Each row has a name. After each piece below comes the name of the row it's from, unless a question asks for something else. Each question is about the rows just above it.

Z: [133 185 121 120 103 165 100 108 133 136 172]
T: [101 164  84 134 158 101 180  98 162 172 110]
M: [159 151  72 144 162 164 103 172 127 172 126]
J: [226 103 162 115 134 152 103 169 136 172 133]
U: [ 89 179 108 143 120  89 176 141 119 172 152]
A: [127  98 109 143 173 127 120 104 143 172 126]
Q: [112 115 119 121 119 174 148 108 146 172 132]
N: [149 142  95  84 123 145 140 112 127 172 131]
H: [112 145 122 126 126 135 107 127  74 172  92]
V: [130 150 135 115 123 132  81 140 110 172 111]
F: [117  60 124  69 110  86 140 172 155 172 150]
B: [113 126 138 122 113 139  66 118 160 172 113]
Which row holds [133 172 136] read backwards? -> J
Which row holds this, read backwards? [ 69 124] -> F

nipum: [124 117 128 121 123 125 118 122 121 122 123 126 129 125 124 121 119 121]
migim: [110  70 201  90  68 145  52  66  80  88 126 143 175 124  97  76 117 131]
bezo: [145 128 109 130 135 122 133 125 134 128 112 101 139 133 128 124 111 107]
redus: [125 104 131 112 113 125 104 110 111 112 114 121 139 128 118 108 105 114]
Fodin: [119 122 118 120 119 119 121 120 120 120 120 118 117 119 119 120 121 121]
Lubok: [175 199 111 166 105 159 196 126 156 121 109  99 147 192 128 117 140 177]
[110  70 201  90  68 145  52  66  80  88 126 143 175 124  97  76 117 131] is in which row? -> migim
q: [175 199 111 166 105 159 196 126 156 121 109  99 147 192 128 117 140 177] -> Lubok
q: [124 117 128 121 123 125 118 122 121 122 123 126 129 125 124 121 119 121] -> nipum
q: [145 128 109 130 135 122 133 125 134 128 112 101 139 133 128 124 111 107] -> bezo

lev: [150 148 150 166]
gine: [ 99 177 140 171]
Dibun: [139 119 130 123]
pitu: [148 150 145 179]
[171 140] is which row, read backwards? -> gine
Which row holds this, read backwards? [177  99] -> gine
q: [150 148 150 166] -> lev

